[[132 120 105 111 128 122]
 [136 140 138 147 119 144]
 [120 126 137 124 139 138]] 126

[[131 129 130 133 135]
 [141 131 136 151 133]
 [127 114 136 135 113]] 114

[[123 145 106 122]
 [124 108 107 143]
 [113 147 110 147]] 147

[[122 127 102  99 104]
 [115 126 145 147 141]
 [110 126 145 125 119]] 126

[[128 130 127 128 132 131]
 [127 126 131 128 125 126]
 [135 106 128 128 128 108]] 106

[[135 136 129 104 131 109]
 [137 115 123 136 122 100]
 [133 120 122 144 126 138]] 120

[[118 135 130 158 136]
 [144 121 107 110 125]
 [136 127 137 105 107]] 127

[[126 123 136 149 137 139]
 [129 119 127 109 128 122]
 [130 107 123 103 125 121]] 107

[[114 141 134 129 145 129]
 [129 108 143 132 133 129]
 [133 150 120 128 140 128]] 150
---
Input: [152 143 119 146 130 108]
Output: 143
Input: [100 127 130 112 116 135 152]
Output: 127
Input: [135 137 125 103 102 110 124]
Output: 137
Input: [128 128 132 153 135 126 132]
Output: 128
Input: [143 132 119 139 106]
Output: 132
Input: [145 143 134 156 137 136]
Output: 143
---
[[138 121 129 101]
 [140 116 118 123]
 [132 134 136 123]]	134

[[135 113 118  99 122 128]
 [125 133 134 141 127 123]
 [128 120 128 128 122 128]]	120

[[151 146 121 127 118]
 [152 132 154 153 143]
 [149 122 128 133 138]]	122

[[131 118 131 140 149 132]
 [132 104 116 140 125 107]
 [120 130 131 113 100 116]]	130

[[152 128 113 125]
 [152 128 132 122]
 [122 123 144 119]]	123

[[131 132 135 113 127 134 148]
 [124 144 133 133 146 128  99]
 [126 126 126 118 122 128 130]]	126

[[120 137 137 134]
 [125 148 141 128]
 [131 151 126 135]]	151

[[ 98 116 139 134 132]
 [ 98 113 140 132 134]
 [ 99 116 139 134 132]]	116
---
[135 129 137 155 123] | 129

[[128 113 107 117 123]
 [139 145 142 150 106]] | 113

[125 133 150 134 144 148] | 133

[112 127 105 128 123 129] | 127

[103 130 133 125 120 117] | 130

[[145 145 148 146 150 147]
 [145 139 148 146 150 147]
 [145 139 148 142 150 153]] | 145
---
Q:
[[132 124 133 127]
 [153 125 130 135]]
A: 127

Q:
[[131 132 130 120 138]
 [116 126 135 139 107]]
A: 138

Q:
[[124 127 123 127 124]
 [102 110 111 128 143]]
A: 124

Q:
[[133 125 140 111 156 125]
 [113 143 134 125 113 133]]
A: 125

Q:
[[125 105 109 126 126 148 131]
 [122 131 101 131 130 131 119]]
A: 131

Q:
[[145 113 137 120 152 136]
 [133 112 144 121 152 139]]
A: 136

Q:
[[122 106 133 119]
 [115 151 110 130]]
A: 119

Q:
[[126 112 127 127 135 133 135]
 [138 106 107 135 153 115 122]]
A: 135
---
[[139 125 150 149 128]
 [131 124 116 112 131]
 [132 111 134 133 116]] yields 132

[[133 111 105 113 118 119]
 [145 127 119 137 132 115]
 [148 133 128 128 132 126]] yields 148

[[120 121 122 124 149 139]
 [131 125 126 130 132 130]
 [134 121 124 128 125 126]] yields 134

[[109 122 121 129 155]
 [124 128 136 109 151]
 [117 128 128 119 113]] yields 117

[[111 115 143 120 111]
 [112 149 138 147 144]
 [118 145 129 107 137]] yields 118

[[156 142 146 137 142 142]
 [154 141 156 144 146 146]
 [153 155 152 146 145 150]] yields 153

[[107 122 123 117 143]
 [103 147 130 114 142]
 [125 130 119 112 146]] yields 125
---
[[129 121 129 134 150 129]
 [127 131 121 134 125 128]] --> 121

[[135 140 150 138]
 [131 138 145 130]] --> 140

[[ 99 134 115 124 109 101 115]
 [114 141 128 108 136 147 150]] --> 134

[[116 151 143 113 123 136]
 [127 148 107 124 142 137]] --> 151

[[115 122 143 106 132 138 108]
 [123 120 108 154 150 155 110]] --> 122

[[133 125 140 137 117 151 127]
 [139 107 134 108 135 125 103]] --> 125

[[126 100 130 127]
 [126 100 130 124]] --> 100

[[123 104 110 110]
 [120 111 113 109]] --> 104

[[138 129  99 130 126 137 104]
 [130 137 131 150 111 107 110]] --> 129

[[116 109 107 118 109]
 [135 151 151 129 155]] --> 109
---
[155 149 152 133 148 153 144] Out: 144, 155

[107 142 100 110] Out: 110, 107

[130 105 146 140 121] Out: 121, 130

[112 116 120 101 137] Out: 137, 112

[105 129 110 139] Out: 139, 105

[130 121 151 105 124] Out: 124, 130

[117 125 107 110 124 145] Out: 145, 117

[[125 111 109 104]
 [136 128 112 124]] Out: 104, 136

[121 135 125 124 104] Out: 104, 121

[109 104 126 110 106 134] Out: 134, 109
---
[[113 153 122 126 139 129]
 [127 110 136 117 101 132]
 [112 133 134 117 109 138]] ans = 139

[121 138 109 104] ans = 109

[148 155 137 127] ans = 137

[110 122 139 151 148 111] ans = 148

[125 129 131 107] ans = 131

[116 150 111 148 139 144 141] ans = 144

[[124 148 103 129]
 [137 118 110 146]] ans = 103

[[108 119 113 126 120 103 147]
 [103 130 113 126 151 107 120]
 [ 99 128 115 136 152 108 126]] ans = 103
